Each path below is one point turned by a fixed rotation once a step. After each direction that follows a path, write how fast that rotation turns it, in deg/step (0 if it stays still).
Each turn is a multiple of 5 degrees from 10 to 175, or 0.
Each row of a path follows its step; steps can be skipped.
Rotation 1:
step 0: [15,10,-8,2,-3,31,15,-2,17,8,11,-4,14,-5,11,16,6,10,-17,-18,5,-14,0,10,4,-7,12,-5,-9,1,0,13,-7,-3,4,3,12,5,-2,4,4,1,-2,-8,-1,2]
step 1: [18,10,-16,-2,0,10,-5,8,-2,-14,5,9,-8,6,2,8,-11,-1,6,-15,7,-8,8,3,-19,25,7,-9,-6,-8,0,-11,2,5,-5,-3,-1,13,-8,6,-3,1,24,18,-9,8]
step 2: [-10,19,14,-13,-3,3,13,-9,-13,2,-18,-5,1,1,-5,13,3,8,-1,-18,2,-5,16,-5,6,11,10,9,-14,11,-19,-10,1,-3,-8,1,-5,-11,-21,0,7,8,-11,8,-3,10]
step 3: [5,3,-23,-15,4,0,7,0,-6,-5,-12,5,18,-6,15,20,-3,-1,-14,-7,1,1,1,7,3,-6,19,10,7,13,17,9,9,9,7,-5,19,-9,-12,1,-6,-7,11,-2,13,1]
step 4: [-6,4,1,-4,7,-1,4,3,13,8,7,-18,1,18,0,5,0,-22,-12,-5,6,-11,7,-4,8,4,4,4,-12,2,-5,-3,9,20,4,-7,0,24,-9,-8,-2,1,29,18,-5,3]
step 5: [-12,17,-3,0,8,-17,-6,16,10,0,-2,-6,7,-8,13,19,0,-8,6,-11,-1,6,14,-10,10,11,5,20,-9,-16,6,-24,0,-5,-4,5,-4,-11,-13,13,-3,-3,-9,1,-9,-1]
step 6: [9,3,14,-1,-11,3,2,12,4,8,7,9,21,-11,-4,20,9,-6,-15,-23,15,4,-7,3,10,-11,16,6,-1,12,9,-6,-4,5,-2,14,18,5,2,-14,-2,8,-3,-2,1,-10]
step 7: [-1,7,-17,1,0,6,5,16,19,-9,13,13,3,11,-1,22,8,-8,2,5,0,11,-11,-13,-18,4,9,-5,10,5,-7,-3,6,15,3,-9,-10,11,-8,-2,-9,9,10,16,-15,4]
step 8: [-12,10,15,10,5,0,8,-2,14,2,-13,14,5,-9,10,6,-2,-8,-9,-11,6,8,0,-20,4,17,7,-7,-29,1,-11,-10,-4,3,-1,-6,-10,-14,2,4,16,13,0,-2,3,14]
step 9: [4,18,-1,-16,-3,3,-6,3,-2,-4,-7,22,3,1,26,13,0,-10,-12,-11,-5,-3,-11,-1,-5,-19,8,2,0,10,1,-7,-10,-25,13,-2,19,-12,3,-5,-7,-2,10,6,-2,-2]
step 10: [9,20,-1,-24,-1,4,-5,2,22,-4,11,10,3,15,-12,-11,11,-16,-14,3,8,2,10,1,-12,-3,3,-8,-16,9,-9,0,2,16,1,-6,-1,9,-18,-2,9,-12,9,-2,-1,-2]
[0,1,-6,0,1,-1,-4,-3,-7,-5,5,-5,2,2,-3,-3,-4,1,-7,0,1,-3,4,-2,4,1,-2,2,0,5,0,-5,4,-2,0,-4,2,1,-4,1,0,3,-2,0,4,-1] | 40
[0,-1,5,-5,2,1,-6,1,0,5,-2,2,-2,-4,-4,5,-2,5,-2,-2,-3,2,-4,3,1,-4,-3,1,4,2,0,-3,3,-3,5,3,5,-2,-5,0,4,0,-2,-1,1,2] | 110
Rotation 2:
step 0: [-20,-2,3,-15,-11,14,-1,-15,-12,13,9,6,-19,16,28,-7,9,1,-12,-4,-3,-2,-9,-5,6,6,-6,14,-3,-11,6,-8,-8,-9,-6,-6,8,0,22,13,11,-2,-10,-2,-16,3]
step 1: [-8,-9,-15,-1,-18,-8,14,3,2,-8,-1,-7,-5,15,3,6,4,-20,-4,23,-19,-7,-12,-19,2,-4,0,-10,-4,-11,7,-11,-21,9,2,-1,-17,-11,-7,-13,4,16,2,-16,-4,3]
step 2: [-14,15,-7,11,-7,0,9,-19,11,23,10,2,-5,-9,1,17,17,-13,6,-22,-22,4,-7,-3,-13,17,2,-10,17,-4,-5,0,-10,0,15,-2,-3,-6,-6,8,-3,-5,-3,8,-9,-4]
step 3: [-12,-7,13,-2,0,7,5,-12,-19,6,10,-9,11,-3,4,25,-9,1,-5,3,6,-26,-8,2,5,-9,13,3,8,16,3,0,-37,3,-12,3,-7,-4,4,2,-10,-2,11,7,-5,4]
step 4: [-16,-1,-7,-23,7,-11,23,-24,-5,1,-11,11,-5,7,-8,-2,-2,1,-3,-1,-13,-2,-10,2,-2,-1,6,1,-5,-1,17,4,5,23,0,-10,-8,-9,-1,-9,-7,-34,-7,3,0,-7]
step 5: [-9,-18,11,-3,16,-10,-1,13,9,16,-3,1,-17,1,-11,3,-2,-1,-7,15,-19,-17,-17,-2,-5,0,5,-22,-8,-11,-2,12,-11,-4,5,1,-3,12,5,29,-8,1,0,14,4,-6]
step 6: [-26,11,0,-20,20,15,-20,-23,-1,6,-8,21,17,1,2,-5,6,-11,-3,8,-9,-2,-7,-10,-4,3,7,-6,-11,3,4,7,-2,-14,-1,19,-1,-1,-1,-11,-2,7,15,2,-9,-4]
step 7: [-10,-12,6,-4,15,15,25,-24,10,-15,2,-11,-20,9,5,7,0,-5,-14,-4,-11,-11,-1,-10,17,1,-23,-5,-6,3,-13,0,3,3,3,12,3,4,11,6,6,-1,17,-11,1,6]
step 8: [0,4,-19,-9,0,-7,9,-11,-17,22,-11,4,-21,5,4,2,7,-16,-10,1,-8,-7,-1,-10,-9,-3,-11,9,0,11,25,9,-3,-4,0,-12,-1,8,13,6,1,28,-3,-5,-11,-5]
step 9: [-29,-6,-14,11,-5,4,-12,2,3,5,16,-2,-18,15,19,3,4,-7,-6,4,-5,-13,9,-6,-2,10,2,-18,10,-3,3,-5,-10,0,-11,1,-19,-18,5,-4,17,-8,7,-3,-2,-19]
step 10: [-5,-4,1,-19,-11,3,16,-12,4,20,11,-5,8,5,0,12,7,-7,27,-3,4,-13,-16,-16,5,7,-1,-4,9,-13,10,-16,-14,5,27,-1,0,-3,10,-7,-5,1,11,-4,-9,1]
[-1,4,2,-1,2,9,5,-2,2,2,1,-3,-2,0,2,4,-1,3,-1,-2,6,-2,-1,3,2,1,2,9,-5,2,-1,1,0,2,2,4,4,-1,-1,-4,-4,2,2,2,3,2] | 95
[1,-1,-3,2,-5,6,2,4,1,2,5,-1,-4,6,-2,-1,3,-3,1,-2,1,4,4,-2,-2,-1,1,4,3,-2,5,-3,-3,-2,1,0,2,3,0,-1,7,0,4,-6,-5,-1] | 40
[-1,6,-3,-1,-2,3,-5,-2,5,-5,-4,-2,-2,2,-8,0,0,-1,-3,-4,-1,-5,6,-2,4,-3,-1,-3,0,-3,0,-1,1,4,-1,1,-2,-4,-1,-5,1,-3,-2,2,1,-1] | 140
[-1,2,-1,0,4,1,5,2,3,-5,4,-2,0,0,4,-1,-1,4,2,2,-5,2,-3,-1,-2,1,-1,-2,5,0,1,3,6,2,4,3,-7,0,-1,-5,0,-5,1,-8,3,-2] | 135
